Each row has a name. Each question is about the rows just above it.

Nik: |  -85 |   69 |  -75 |  -44 |   97 |   63 |  121 |  337 |  227 | -185 |   40 |  -11 | -397 | -106 |
vemem: |   -4 |  189 |   98 |  407 |  -32 |  111 |  202 |  134 |   -5 |   -4 |   19 |   31 | -212 |    7 |
kiv: |  371 |  482 |  540 |   42 |   73 |  -86 |  401 |  413 | -428 | -611 |  295 | -357 | -454 |   67 |
tob: |  -81 |   44 |  -62 | -469 |  -32 |   12 | -216 |  220 |  389 |   87 |  364 | -212 |   -3 | -268 |
Liv: | -114 |   -9 |  -18 |  178 |  -15 |   15 |  599 |  576 |  404 | -328 |   68 |  343 | -718 | -207 |
zem: |   80 |  -86 |   22 | -120 |   51 |   37 |   33 |  484 |  293 | -175 |    7 | -133 | -242 | -220 |
Sapov: |  311 | -234 |   77 | -190 |  204 |  -52 |  -11 |  846 |  455 | -294 |   49 | -353 | -444 |   23 |
buro: |  386 | -215 |  745 | -159 |   84 |  -47 |  514 |  284 | -427 | -611 |  247 | -369 | -408 |  209 |
zutan: | -130 |   75 |  121 | -342 |  398 | -210 |  308 |  107 |  347 |  -57 |  195 | -211 | -215 | -118 |
The one value in zutan and buro:
| -215 |
Whose row is |  311 | -234 |   77 | -190 |  204 |  -52 |  -11 |  846 |  455 | -294 |   49 | -353 | -444 |   23 |?
Sapov
The rest of the row after | -428 | -611 |:
|  295 | -357 | -454 |   67 |

Nevab: | -374 |  -39 | -342 | -352 |  135 |   12 |  382 |  -39 |  -20 | -257 | -511 | -133 |  -89 |  103 | -224 | -281 | -211 |  -39 | -520 |  261 |
dekab: |  202 |   61 | -162 |  167 |  176 |  196 | -279 |   -7 | -220 | -469 |   11 |  279 |  118 |  218 |  196 |  -77 |  -38 |  395 | -147 |   68 |
zopab: |  661 |   67 |  655 |  347 | -141 | -225 | -239 |   36 |  324 |  157 |  706 |  103 |  205 | -410 |  335 |  209 | -252 | -128 |  580 | -557 |
Faza: |  246 | -183 |  745 |   12 | -269 |   46 | -423 |  444 |  393 |  325 |  391 | -347 |  -31 |   -1 |  379 |   82 | -562 |  114 |  343 | -354 |
veb: |  332 | -174 |  832 |  282 | -279 | -287 | -403 |  -61 |   22 |  334 |  617 |  -14 |  129 | -314 |  818 |   97 | -147 | -145 |  699 | -397 |
Ladiv: |  339 | -274 |   17 |  324 |   45 | -333 | -251 | -461 |  -21 | -143 | -204 |   34 | -183 |  288 |  -44 | -277 |  209 |  273 | -119 |  -49 |
fafet: |   89 | -178 |  188 |   -8 |  -70 |  232 | -143 |  164 | -194 |  -43 |   72 |   29 |  124 |  339 |  -76 | -211 |   20 | -268 |  -29 |  118 |
vebub: | -374 |  -39 | -342 | -352 |  135 |   12 |  382 |  -39 |  -20 | -257 | -511 | -133 | -120 |  103 | -224 | -281 | -211 |  -39 | -520 |  261 |
nal: |  215 |  148 |  293 |   98 | -325 | -118 |  -11 |  165 | -114 |  212 |  116 | -166 |  -84 |  168 |  349 | -156 | -507 | -184 |   94 |   39 |
Mase: |  158 |  -77 |  593 |   15 | -200 | -141 | -454 |  -61 |   21 |   15 |  442 |  323 |  203 | -214 |  345 | -286 | -471 | -323 |  792 | -384 |
Vil: | -328 |  -62 | -720 |   79 |   66 |  258 |  308 | -252 | -174 |  -94 | -152 |  -79 |  -82 |  -31 |    3 |   90 |  136 | -203 | -327 |  -23 |
Tor: |  -75 |   50 |  195 | -204 |  -73 |  -13 | -108 | -100 |   52 |  186 |  250 | -373 |   -5 | -235 |  377 | -101 | -272 |   14 |  -56 | -200 |
Go on from | -61 |  22 | to the end of its row.
|  334 |  617 |  -14 |  129 | -314 |  818 |   97 | -147 | -145 |  699 | -397 |
The one value in Tor and Ladiv:
| -204 |
Shared by Ladiv and Faza:
| -183 |

